X =
[[  2 -36 -23   4 -26   2   1   8  -3]
 [ -2 -16 -10   4 -17   4  11  -6   2]
 [ -2  31  13  -2  19  -9  -7  -3  16]
 [  0  20   4   2   8  -6  -4   1  16]
 [  3  -1   4  -1   9   0  -9   9  -6]]
Report the 1st entry in reading order.
2
The 3rd smallest entry -> -23
The 2nd entry, reading row by row -> -36
The entry just right of the centre entry -> -9
The centre entry: 19
Report the largest entry in the first row.
8
The bottom-left entry is 3
Report the third entry on the main diagonal.
13
Report the entry in the bottom-right corner.
-6
The entry directly above the centre entry: -17
The entry directly above 20 -> 31
Report the 2nd-last entry, reading row by row.
9
The fourth entry from the end, reading row by row is 0
The last entry of the smallest entry's row: -3
Report the entry directly above -17.
-26
Report the entry just left of the centre entry.
-2
The first entry in the row that holds the largest entry is -2
Report the entry directly below the largest entry.
20
Report the entry just left of -26.
4
Report the entry just left of 20.
0

25,-14,-28,-30,-8
-6,-4,-3,-3,-4
16,-14,-21,-22,-7
9,-7,-16,-16,-6
0,-6,-8,-8,-5
-4,-3,-5,-5,-4
-12,-4,2,2,-4
46,-24,-45,-48,-10
-23,3,11,12,-2
Counting starts at 0.
The entry directly below the smallest entry -> 12
The entry at row 2, column 1 -> -14
The entry in row 1 and column 0 is -6
The entry in row 1 and column 2?
A: -3
The entry in the top-right corner?
A: -8
The top entry of the column that holds the smallest entry: -30
The smallest entry: -48
The entry in row 0 and column 2 is -28
The entry in the bottom-left corner?
A: -23
The entry in row 2 and column 0?
A: 16
The entry at row 0, column 0?
A: 25
The entry in the bottom-right corner -> -2
The entry just left of the centre entry: -6
The entry just left of -24?
A: 46
The entry directly below 9 -> 0

M =
[[ 20  18 -22  19  21  25   4 -18 -37]
 [ 29  -6 -44 -17 -27  39  17  10  29]
 [-18 -19 -24  18  38 -10  21  27  -8]
 [  9 -11  -9  16   5  33   2  -2   1]
 [-22 -12  -8  16  42 -20   7 -21   5]
 [ 27  38 -43   7   5  27  -9  -5 -30]
 [  5  21 -33  11  10  -1  29  44 -48]]
Find the 4th entry in reading order.
19
The 1st entry on the main diagonal: 20
Find the last entry of the largest entry's row.
-48
Find the entry in the top-right corner.
-37
The entry just left of the smallest entry is 44
Find the entry directly above the centre entry.
38
Find the entry just left of the largest entry.
29
Find the 3rd entry on the main diagonal.
-24
The entry just left of -2: 2
Find the third smallest entry.
-43
The 3rd largest entry: 39
The largest entry in the first column: 29
Find the 2nd entry on the main diagonal.
-6
Find the 2nd entry on the diagonal from the top-right corner.
10
The second smallest entry: -44
The entry directly above 39: 25
Find the top entry of the column that holds the largest entry.
-18
The second largest entry -> 42
Find the entry directly above the largest entry.
-5
Find the 5th-last entry, reading row by row.
10
The first entry in the row that holds the largest entry: 5
Find the largest entry in the last column.
29
The entry directly above -21 -> -2
The entry directly above 2 is 21
The entry just right of -21 -> 5
The entry directly above -44 -> -22
The entry just left of the centre entry is 16

A = ((17, -19, 18, -40, -9, -2, 15, -15, 24, 28, -1, -3), (38, -11, -11, 8, 1, -29, 13, -37, -11, 31, -12, -17), (-12, 5, -21, 27, -4, 0, -16, 7, -27, -18, -2, 5), (13, 10, 31, -21, 7, 14, -21, 0, 27, 24, -12, 8), (27, 24, 21, 0, 29, -26, -27, -32, 16, 23, -37, -29))
Which number is the largest entry? 38
The entry just right of 23 is -37
Which number is the entry just left of -17? -12
Which number is the entry just left of -16? 0
The entry just right of -9 is -2
Which number is the entry just left of the smallest entry? 18
The entry just left of 28 -> 24
Which number is the entry just right of the smallest entry? -9
Which number is the entry just right of -18? -2
Which number is the entry just left of -26? 29

Read these off the row that follows.
1) The second entry from the right?
2) The 1st entry from the left?
3) The first entry from the right?
array([5, 7, 5, 8, 1])
1) 8
2) 5
3) 1
